Each named turn below is shown by a few rows before and after it. Which turns, in which order, take the first row of each later pair to the second? The first pair is answered.
Z383 (before => after):
-0.519 -0.615 0.989 -0.003 -0.232 0.093 0.268 -0.637 1.405 => 0.045 -0.591 0.672 -0.149 0.030 0.048 -0.218 0.191 1.812
-3.049 -0.217 -0.448 -0.731 -1.334 1.027 -0.229 -0.799 1.402 => -2.845 0.316 1.015 -0.216 -0.960 0.022 0.273 -0.624 2.031
-0.755 1.870 2.967 0.909 2.050 -0.772 3.102 -1.081 5.096 => 1.502 1.942 -1.264 -0.551 3.053 0.754 -0.096 1.263 5.891
1.528 1.361 -0.752 -0.171 0.920 -0.680 -1.351 1.790 1.932 => 0.351 -0.132 -3.240 -0.920 -0.091 1.449 -1.715 0.380 -0.263
Z43 (before => after):
-0.226 -0.540 -2.419 -0.477 -0.310 1.256 -0.883 0.128 0.112 => -0.081 -0.526 -2.343 -0.287 -0.223 1.225 -0.804 0.427 0.229
-0.169 1.478 -1.029 -0.804 -0.438 -0.665 -1.023 1.056 0.816 => -2.157 0.843 -0.590 -0.650 -0.724 0.415 0.099 -0.031 0.607
0.889 1.175 1.538 -0.211 -0.431 -0.318 0.063 0.747 1.131 => -0.893 0.511 1.916 -0.161 -1.026 0.672 1.100 -0.584 0.153
0.775 0.382 1.058 0.127 1.917 -2.724 0.355 1.925 4.684 => -3.582 -1.923 1.337 0.418 -0.933 -0.771 3.163 -2.913 0.232
Z696 (before => after):
-0.309 0.806 -1.202 -2.218 -1.535 -0.084 -1.072 -0.218 -0.095 => -0.517 0.569 -0.908 -2.008 -2.084 -0.238 -0.889 -0.873 -0.606
-3.513 -2.385 -1.609 -0.264 -0.487 2.928 1.030 -2.138 -2.318 => -2.068 -1.732 -3.488 -0.910 1.324 3.899 -0.878 0.786 0.518
-1.508 1.148 0.930 0.493 2.334 0.168 -0.157 0.631 2.336 => 1.027 1.772 0.255 0.244 2.082 -1.291 -1.268 1.457 1.459
-1.287 0.518 -0.548 -0.021 2.015 2.008 -0.298 1.714 3.463 => 3.001 1.491 -1.121 -0.301 1.240 -1.205 -2.072 2.292 1.188
Z326 (before => after):
-0.581 1.246 0.941 0.867 1.104 1.635 0.340 0.892 3.644 => -1.771 0.675 2.707 1.265 -0.261 0.767 2.042 -1.050 1.526
0.402 0.744 1.395 0.021 0.212 -0.782 0.714 0.467 1.084 => -0.070 0.211 1.579 0.006 -0.624 -0.799 1.023 -0.863 -0.565
-1.170 0.388 1.153 0.244 1.478 1.386 0.652 1.300 4.133 => -2.393 -0.241 2.679 0.874 -0.037 0.624 2.373 -1.044 1.713
Now pairs of rows:
Each pair is two turns apart.
-1.180 -2.051 -3.411 -0.527 -1.741 1.654 -0.299 -1.840 -4.001 => -0.110 0.665 -1.025 0.296 2.616 1.042 -0.835 3.553 4.630 -> Z326 then Z326
1.291 -1.847 -3.767 -1.537 -2.123 1.156 -1.632 -0.565 -3.707 => 0.793 -1.451 -4.481 -1.894 -0.094 2.791 -2.321 1.976 0.238 -> Z696 then Z326
1.243 -0.055 -0.525 -0.651 -0.817 -0.596 -0.265 -0.135 -2.470 => 1.998 0.928 0.538 -0.379 0.097 -1.540 -0.523 1.427 -0.198 -> Z43 then Z696
1.534 1.654 -1.439 -1.480 2.085 1.856 -2.348 3.195 2.173 => 0.978 -0.046 -3.709 -2.126 -0.192 2.548 -2.341 0.324 -2.498 -> Z383 then Z696
-2.095 -1.110 -2.699 -1.000 -0.130 2.817 -0.992 -0.805 -0.456 => -1.842 0.896 3.306 0.866 0.494 -0.882 1.314 -0.344 2.125 -> Z383 then Z383
-0.352 -1.306 -1.617 -0.821 -0.495 2.089 -0.032 -0.870 -1.030 => 1.901 -0.550 -0.933 -0.688 -0.987 -0.018 -0.634 -0.728 -2.090 -> Z43 then Z696
0.701 0.611 2.003 0.085 1.124 -2.013 -1.455 1.089 0.733 => -2.715 -0.940 -0.077 -0.390 1.137 1.716 -0.817 0.252 0.851 -> Z383 then Z43
1.028 0.950 -1.043 -0.794 1.701 0.954 -0.952 2.586 0.973 => -0.349 0.462 -1.025 -0.606 1.811 2.165 -0.071 2.035 1.266 -> Z383 then Z326
-2.299 -0.963 -0.560 0.286 -1.229 0.367 1.525 -1.886 -0.961 => -1.530 0.502 0.982 0.795 0.647 -0.529 1.351 0.454 2.806 -> Z383 then Z696
1.297 1.048 0.543 0.427 2.162 -0.789 -0.009 1.695 2.533 => -1.296 -1.341 -2.465 -0.528 0.347 2.343 0.424 -1.378 -1.199 -> Z383 then Z383
0.748 0.831 1.693 -0.021 0.903 -0.781 -0.394 1.275 0.575 => -0.050 0.611 1.916 -0.024 1.196 -0.159 0.157 0.998 1.001 -> Z43 then Z383
-2.137 -0.124 -0.895 -0.800 0.968 2.767 0.349 0.739 2.435 => -2.883 -0.831 -1.230 -0.846 0.283 3.106 0.809 -0.510 1.050 -> Z696 then Z43
0.107 1.906 0.169 0.453 1.080 -2.011 1.092 0.997 1.770 => -2.103 1.026 -0.729 0.334 1.001 0.305 1.572 0.334 2.007 -> Z43 then Z696
0.969 0.047 -0.172 0.368 -0.804 -0.137 -0.667 -0.643 -1.258 => -0.342 0.116 -0.189 0.315 0.470 1.310 -0.307 0.318 1.163 -> Z326 then Z43
2.585 -0.361 -0.826 -1.469 0.182 -1.691 -2.136 1.415 0.661 => 2.139 -0.479 1.064 -0.852 -1.015 -3.012 -0.885 -0.442 -1.333 -> Z696 then Z383
-2.933 -2.114 -0.074 0.639 0.526 1.732 0.172 -1.046 -0.538 => 2.138 -0.567 -0.949 0.182 1.168 -1.233 -2.758 1.712 -0.315 -> Z43 then Z326
2.850 -0.745 -1.690 -1.202 -0.157 -1.525 -2.047 1.078 0.577 => -2.026 -2.148 0.880 -0.056 -1.492 -0.096 1.404 -2.627 -0.808 -> Z696 then Z696
0.224 0.526 -2.709 -1.051 0.275 0.269 0.790 -1.715 -1.986 => 0.869 1.818 0.827 0.286 0.880 -2.198 2.235 -1.027 -0.109 -> Z383 then Z383
2.967 -0.465 0.443 0.027 -1.745 -1.829 -1.153 -2.527 -5.250 => -4.246 -1.418 2.325 0.895 -0.065 2.786 2.169 -3.224 -0.679 -> Z43 then Z43
-0.685 0.739 1.515 -0.493 1.159 0.513 1.103 -0.603 0.529 => 1.185 0.403 -0.409 -1.050 0.410 0.041 -0.493 -0.989 -1.862 -> Z43 then Z326
0.102 -0.881 -2.578 -0.024 0.458 1.140 -0.305 0.039 -0.011 => 2.082 0.119 -1.416 0.516 0.752 -1.026 -0.592 0.840 0.148 -> Z326 then Z696
1.132 1.424 -0.319 0.701 1.092 -2.260 -0.415 1.155 0.742 => 1.493 1.237 -0.814 0.456 0.643 -2.500 -0.699 0.757 -0.119 -> Z696 then Z383
-0.326 -0.256 -4.096 -1.065 1.312 2.217 -0.567 -1.457 -0.173 => 1.834 0.041 -3.708 -0.915 0.565 0.233 -1.021 -1.568 -2.067 -> Z43 then Z696
-2.873 -0.965 -0.419 -0.783 -0.583 2.793 1.324 -2.421 -0.004 => 3.549 1.351 -1.230 -1.470 0.567 -1.025 -1.999 1.224 0.931 -> Z43 then Z326
0.254 0.145 3.041 0.894 -0.281 0.332 2.359 -0.423 1.729 => 1.316 0.253 -0.438 -0.218 0.960 2.113 0.021 1.735 2.898 -> Z696 then Z383
0.634 0.015 -0.624 -1.294 0.422 -1.131 -0.906 1.781 -1.253 => -0.098 0.449 0.550 -0.788 1.277 -1.285 -0.248 2.408 0.281 -> Z696 then Z43
-0.406 -0.727 -2.808 -1.171 0.339 2.445 -1.134 1.024 0.155 => -0.490 -1.045 -1.125 -0.495 -1.608 0.669 0.240 -1.404 -3.281 -> Z696 then Z383
2.269 -0.120 -1.019 -0.149 -1.193 -1.764 -1.469 -2.662 -5.585 => -2.179 0.350 -1.400 -0.201 3.308 3.379 -1.225 1.448 3.998 -> Z326 then Z43
-0.207 1.325 -2.838 -1.720 1.291 -0.607 -1.706 1.344 -0.286 => -1.772 2.052 1.715 -0.064 1.190 -2.408 1.049 0.142 0.806 -> Z326 then Z326
3.955 0.379 -1.524 0.870 -0.804 -2.780 -3.029 1.160 -2.291 => 2.843 1.641 1.440 1.903 1.095 -2.998 -1.763 2.841 2.104 -> Z696 then Z43
1.925 -0.021 -0.345 -0.403 -0.905 -3.092 -1.152 -0.104 -1.735 => -1.590 -1.176 0.762 0.057 -1.428 -1.205 0.876 -2.237 -2.391 -> Z383 then Z696
1.503 -0.430 -3.564 -0.980 -0.935 0.060 -3.338 0.978 -1.514 => 2.254 0.580 -2.694 -0.769 -0.257 -0.805 -3.501 2.083 0.062 -> Z43 then Z696
2.156 0.790 0.112 -0.554 -1.332 -3.225 0.072 -0.085 -2.963 => 1.797 2.119 1.309 -0.192 0.859 -3.026 0.315 2.316 1.633 -> Z43 then Z696
-2.165 -1.207 4.006 1.445 -0.782 1.120 3.802 -0.890 0.161 => -2.481 -1.233 3.284 1.215 -0.085 2.153 3.722 -0.386 1.262 -> Z696 then Z326
-2.278 0.383 1.819 -1.709 0.353 -0.592 1.798 -1.665 0.780 => -2.298 0.396 1.687 -1.797 0.555 -0.413 1.574 -1.205 1.297 -> Z696 then Z326
-0.458 -1.333 -1.604 -0.504 0.305 0.650 -0.449 -0.092 -0.532 => -0.802 -0.671 1.279 0.557 0.637 -1.059 0.903 -0.082 0.360 -> Z383 then Z383
3.564 -0.381 -2.124 0.030 -0.235 -1.233 -3.329 2.833 -0.913 => -4.260 -1.431 1.805 1.679 0.480 2.104 1.309 0.678 2.564 -> Z43 then Z326
-0.309 -0.310 -0.677 -0.565 -1.723 0.077 -0.120 -1.761 -2.528 => 1.960 0.999 0.812 -0.089 -1.242 -2.343 -0.734 -0.414 -1.417 -> Z43 then Z696
0.043 -0.300 -0.930 -0.753 0.131 1.745 -0.335 1.336 -0.481 => 0.752 -0.439 -0.180 -0.499 -0.866 0.709 0.054 0.394 -2.346 -> Z696 then Z696
3.622 0.672 0.187 -1.031 0.847 -0.419 -1.489 0.189 -0.994 => 1.837 0.459 2.944 -0.070 -0.028 -1.168 0.562 -1.508 -1.520 -> Z326 then Z696
-1.438 -2.504 0.198 1.567 1.699 0.437 -0.773 0.255 1.820 => -0.125 -3.019 -1.917 1.030 0.942 0.757 -1.981 -0.048 0.002 -> Z696 then Z383
1.499 0.326 0.693 -0.057 -1.103 0.035 0.123 0.838 -0.856 => 0.753 -0.256 0.068 -0.244 -1.504 0.969 0.243 0.198 -1.373 -> Z696 then Z326
1.912 0.852 -2.170 -0.433 0.181 -0.083 -0.523 0.136 2.003 => 1.486 0.114 -2.437 -0.435 -1.351 -0.144 -0.052 -1.835 -0.662 -> Z43 then Z43
2.312 -0.011 -1.236 -1.835 -0.354 0.449 -2.030 0.480 -1.943 => 2.819 0.731 -0.615 -1.531 0.490 -0.196 -2.098 1.737 -0.065 -> Z43 then Z696
2.937 0.723 2.147 0.968 -0.183 -3.170 -0.045 0.591 -0.963 => 3.473 0.942 1.102 0.544 0.630 -2.742 -1.129 1.882 0.430 -> Z383 then Z326
0.835 -0.609 0.989 0.190 -0.542 -1.045 -0.076 -1.626 -2.086 => 1.623 -0.567 -1.473 -0.729 1.033 0.630 -1.773 0.707 0.392 -> Z43 then Z383
0.036 -1.119 -0.200 0.073 -1.379 2.161 0.141 -1.016 -4.814 => -2.303 -0.183 3.587 1.530 -0.147 2.010 2.396 -0.542 -1.163 -> Z696 then Z383
0.376 0.744 1.567 0.585 1.290 -1.218 0.455 1.250 1.690 => 1.685 0.326 -1.068 -0.368 1.135 -0.860 -1.240 1.806 0.780 -> Z696 then Z383
-2.607 -0.769 1.796 1.615 0.128 1.220 2.187 -0.695 0.898 => -1.057 -0.913 -1.786 0.319 1.151 2.802 -0.069 1.218 1.949 -> Z696 then Z383
1.020 -0.950 -2.812 -1.056 -0.694 0.843 -1.431 1.025 0.624 => -1.344 -1.769 -2.088 -0.780 -1.103 1.968 -0.216 -0.292 0.248 -> Z383 then Z696
1.646 -1.101 -3.545 -2.004 0.810 1.207 -1.978 0.846 0.129 => -1.745 -1.067 2.741 0.079 -0.956 -0.853 2.500 -2.659 -1.070 -> Z383 then Z383
1.024 -0.274 0.911 -0.221 -0.913 -1.217 0.768 -1.677 -2.780 => -1.357 -1.504 -1.218 -0.805 -0.239 1.983 0.523 -1.674 -1.589 -> Z696 then Z326
0.926 -0.682 0.524 1.152 -0.822 -0.502 0.141 0.900 -0.851 => 0.113 -1.185 -0.411 0.984 -1.002 0.692 0.292 0.384 -1.198 -> Z696 then Z326
2.314 0.958 -2.327 -0.621 0.888 0.729 -2.643 2.500 0.262 => -0.138 1.591 4.020 1.608 0.115 -1.905 1.233 0.372 0.708 -> Z326 then Z326
-0.880 -0.287 -0.213 1.114 1.436 1.418 -0.288 0.879 0.561 => -0.730 -0.076 0.362 1.310 1.466 0.922 -0.067 1.047 0.713 -> Z326 then Z383
-0.363 0.715 0.634 -0.322 0.151 -0.452 -0.074 -0.172 1.432 => -0.554 0.145 -0.963 -0.832 -0.209 0.618 -0.414 -0.695 0.636 -> Z383 then Z383
-3.967 -1.750 0.501 1.799 0.619 1.951 2.262 -1.309 -0.006 => -2.830 -0.444 1.020 2.006 2.097 1.150 1.648 0.945 3.045 -> Z696 then Z326
1.160 0.625 2.533 -0.161 0.683 -2.004 -0.800 1.282 -0.690 => 1.936 0.486 1.033 -0.606 0.504 -1.856 -1.705 1.431 -1.474 -> Z326 then Z383
-0.831 -1.602 1.721 -0.666 -1.526 -1.028 2.131 -0.127 -1.915 => 1.195 -1.628 -1.973 -2.023 -0.236 0.679 -0.576 2.118 -0.455 -> Z326 then Z326
1.434 1.035 -1.627 0.480 -2.365 -2.365 -1.271 0.360 -0.803 => 1.299 1.203 -2.398 0.172 -1.674 -1.712 -1.896 1.051 0.335 -> Z383 then Z326
0.718 -0.664 -2.142 -0.455 0.585 1.818 -0.743 2.025 1.369 => 2.656 0.460 -0.246 -0.016 0.273 -0.867 -0.765 2.298 0.799 -> Z696 then Z326
0.796 1.428 2.885 0.966 1.030 -1.626 0.266 1.186 3.042 => -0.480 -1.218 -3.561 -1.225 -0.417 2.750 -1.753 -0.221 -0.445 -> Z383 then Z383
-0.500 1.011 2.512 0.739 0.506 -0.707 0.915 0.527 2.249 => 1.482 0.591 -1.380 -0.585 0.742 0.593 -1.717 1.790 2.046 -> Z696 then Z383
-0.836 -1.152 -0.508 -0.826 -1.027 0.682 0.570 -1.894 -2.366 => -2.263 -0.541 1.667 0.050 -0.017 0.971 1.783 -1.292 0.402 -> Z696 then Z383
-2.045 -0.259 0.816 0.428 0.516 2.530 0.490 -0.077 2.095 => 1.546 0.977 -0.090 -0.149 1.021 0.641 -1.524 2.123 2.389 -> Z383 then Z696
-0.179 0.293 -1.632 -0.027 0.445 0.139 -0.632 0.968 1.725 => 0.077 -0.176 -2.436 -0.258 -0.616 0.126 -0.777 -0.092 -0.420 -> Z383 then Z43
1.498 1.433 1.061 -1.976 0.357 -0.896 1.113 -1.010 2.387 => 1.995 0.979 0.670 -2.147 -0.521 -1.498 1.141 -2.057 0.475 -> Z43 then Z43
-1.558 -2.216 1.882 1.744 1.306 0.534 -0.241 -1.623 -2.063 => 1.921 -1.523 -0.080 0.826 1.533 -0.628 -2.568 0.121 -2.393 -> Z43 then Z383
-0.988 1.497 4.389 1.807 0.169 -2.602 2.098 -0.935 -0.162 => 2.121 2.254 3.272 1.297 0.270 -4.072 0.201 0.327 -0.649 -> Z383 then Z696
2.440 0.289 -0.366 -0.736 -0.130 -1.130 -0.872 0.031 -1.254 => 2.153 0.893 1.035 -0.466 0.871 -1.253 -0.379 0.927 1.048 -> Z696 then Z43
-0.052 1.783 -0.417 0.249 0.989 0.826 0.012 0.092 0.624 => 0.731 1.821 0.259 0.386 0.132 -0.379 0.226 -0.670 -1.101 -> Z696 then Z696
2.504 0.228 -3.351 -2.042 2.075 -0.615 -2.021 1.960 1.660 => -3.623 -1.081 1.599 -0.019 -0.036 -0.025 3.227 -2.986 -0.084 -> Z326 then Z43
0.695 0.496 -1.003 0.278 -0.277 -1.375 -0.738 -0.010 -1.020 => -1.289 0.553 0.746 0.768 0.328 -0.710 0.756 -0.277 0.919 -> Z43 then Z326
-2.152 -1.262 -1.939 -0.734 -0.551 0.644 0.140 -1.171 -1.411 => 0.346 -0.475 -1.222 -0.426 -0.969 -1.915 -0.400 -1.061 -2.744 -> Z43 then Z696
-0.500 0.043 -0.556 -0.801 1.180 2.462 -0.536 2.324 1.958 => 1.907 1.461 1.569 -0.181 0.737 -1.192 -0.330 2.273 1.243 -> Z696 then Z326
-1.296 0.461 -0.602 0.126 1.531 0.032 -0.117 2.023 1.981 => 1.370 0.405 -1.511 -0.251 0.250 -1.768 -1.312 1.410 -0.932 -> Z43 then Z43
1.809 0.546 -1.952 -0.692 0.922 0.324 -1.812 0.915 0.498 => 0.474 -0.447 -1.909 -0.692 -0.652 0.792 -0.977 -1.336 -2.093 -> Z43 then Z43
-1.575 -1.200 -0.340 0.050 -1.667 0.334 1.280 -3.006 -2.085 => -2.109 0.181 0.418 0.386 1.064 1.508 1.114 -0.016 3.318 -> Z43 then Z43
-0.702 -0.458 2.102 0.922 2.528 -2.127 0.881 0.188 3.402 => 1.347 -0.131 2.346 0.938 1.650 -4.275 0.417 -0.118 1.576 -> Z696 then Z696
-4.307 -0.944 0.396 0.295 0.090 2.750 1.804 -1.056 0.673 => 2.449 -0.277 -2.687 -1.016 -1.348 -0.536 -1.906 0.164 -3.433 -> Z326 then Z43
-1.564 0.558 2.244 0.666 1.205 -0.209 0.922 0.866 1.857 => -2.465 -1.177 0.068 -0.003 -0.486 1.241 0.966 -1.176 -1.490 -> Z383 then Z43
-0.849 -0.196 0.034 -0.312 0.217 1.083 0.361 0.218 1.151 => 0.232 0.376 0.859 0.200 0.402 -0.297 0.167 0.686 1.285 -> Z696 then Z326
0.790 0.764 -1.098 -0.167 1.057 0.314 -1.253 1.501 1.945 => 2.112 1.235 0.429 0.224 -0.121 -2.070 -1.045 0.712 -0.030 -> Z696 then Z326
1.779 1.678 -0.698 -1.539 1.854 1.204 -0.310 1.498 -0.098 => 1.843 1.182 -0.006 -1.244 0.457 -0.087 0.380 -0.187 -2.826 -> Z696 then Z383
0.068 -0.105 -1.883 -1.275 0.433 1.524 -0.562 -0.246 0.054 => 1.965 0.550 -1.027 -0.973 0.020 -0.416 -0.882 -0.021 -0.773 -> Z383 then Z43
-0.509 -1.031 -1.860 0.402 -0.994 1.276 -0.655 -0.540 -0.236 => -0.466 -0.595 -1.680 0.508 -0.423 1.607 -0.706 0.258 1.094 -> Z43 then Z43
1.132 -1.217 -1.328 0.535 -3.702 -0.214 -1.376 -3.104 -5.492 => 1.894 -1.122 -2.368 0.205 -3.332 -0.110 -2.088 -2.357 -5.245 -> Z326 then Z696
2.223 0.293 -0.644 0.520 -0.855 -1.342 -1.732 1.014 -0.597 => 1.412 0.756 1.405 1.154 -1.327 -2.314 -0.390 0.116 -0.656 -> Z696 then Z383
-1.151 -1.075 -1.937 -1.836 -1.898 0.975 -1.577 -0.007 -2.058 => 1.714 0.938 0.939 -1.052 -0.860 -2.800 -1.847 1.937 -0.059 -> Z383 then Z43
-1.134 -1.530 -2.317 -0.649 0.325 2.153 -0.416 -0.319 -0.225 => -0.956 -1.747 -2.077 -0.646 -0.524 1.469 -0.091 -1.158 -1.764 -> Z326 then Z43
-1.262 0.442 0.983 0.480 1.063 1.742 0.009 1.012 2.418 => -2.217 -0.667 0.841 0.541 -0.910 1.629 0.817 -1.842 -1.401 -> Z326 then Z326
-3.409 -0.951 -0.426 0.148 -0.175 2.090 1.906 -1.599 -0.815 => -0.143 1.472 1.235 0.618 2.063 -0.530 0.696 2.048 3.198 -> Z383 then Z383
-1.084 -0.914 -0.293 0.285 -0.517 0.967 1.406 -1.972 -0.988 => 0.857 -0.406 0.331 0.365 -0.957 -0.936 0.798 -1.593 -1.883 -> Z43 then Z696
-2.220 -1.243 -1.677 -0.467 0.079 2.243 0.318 -1.582 -0.172 => -1.585 -0.098 -0.350 -0.043 1.896 1.510 0.067 0.386 3.218 -> Z383 then Z696
0.255 -0.738 -2.282 -0.888 1.401 2.178 -1.309 1.409 1.007 => 1.176 -0.995 -0.374 -0.218 -1.226 -0.733 -0.172 -1.478 -3.459 -> Z696 then Z696
0.975 -0.809 -2.044 -0.869 -1.081 1.985 -0.946 -0.339 -1.126 => 3.330 0.903 -0.108 -0.174 -0.519 -0.616 -1.167 1.098 0.146 -> Z383 then Z43
-0.602 -1.702 1.061 1.433 0.578 -0.289 1.276 -1.380 -1.889 => 2.561 -1.123 -0.923 0.669 1.386 -0.591 -1.006 0.687 -1.398 -> Z43 then Z383
1.037 2.569 0.401 1.221 1.844 1.728 0.574 1.496 2.727 => -1.380 1.000 -1.178 0.745 0.945 4.214 1.209 -0.358 1.220 -> Z43 then Z696
0.178 0.121 0.285 0.216 1.018 0.521 -0.038 0.944 2.372 => -0.587 -0.219 0.485 0.315 0.931 0.783 0.369 0.700 2.509 -> Z383 then Z326
-0.265 1.010 -1.248 -0.093 0.985 1.536 -1.179 3.318 1.801 => 0.797 1.886 1.449 0.799 0.604 -1.112 -0.469 3.187 1.743 -> Z326 then Z696
-0.393 1.805 1.069 1.075 2.090 -0.048 -0.943 1.635 4.270 => -2.067 -0.229 1.546 1.378 -1.758 -0.609 0.960 -3.569 -2.613 -> Z326 then Z326
-2.375 1.294 -2.846 -1.942 -0.773 2.373 -0.603 -1.274 0.335 => -3.314 1.553 -1.427 -1.354 -0.360 2.386 0.362 -1.280 1.344 -> Z326 then Z383
-2.313 -0.067 0.146 0.075 0.267 0.983 0.926 0.692 2.593 => -1.582 0.318 1.482 0.517 0.331 -0.173 1.157 0.979 2.920 -> Z326 then Z383
1.512 0.121 0.783 -0.371 -0.015 -1.439 -1.394 0.775 2.524 => -0.680 -0.674 -0.137 -0.536 0.301 0.694 -0.941 0.414 3.382 -> Z43 then Z696
-1.367 0.620 1.814 0.638 -0.684 -0.154 1.001 -0.478 0.796 => -0.688 0.584 -0.634 -0.068 0.311 1.164 -0.679 1.069 2.054 -> Z696 then Z383
-2.733 0.086 -0.515 -0.588 1.276 3.198 0.750 0.667 1.954 => -0.854 -0.549 -3.061 -1.486 -0.077 3.095 -0.731 -0.223 -1.422 -> Z696 then Z383
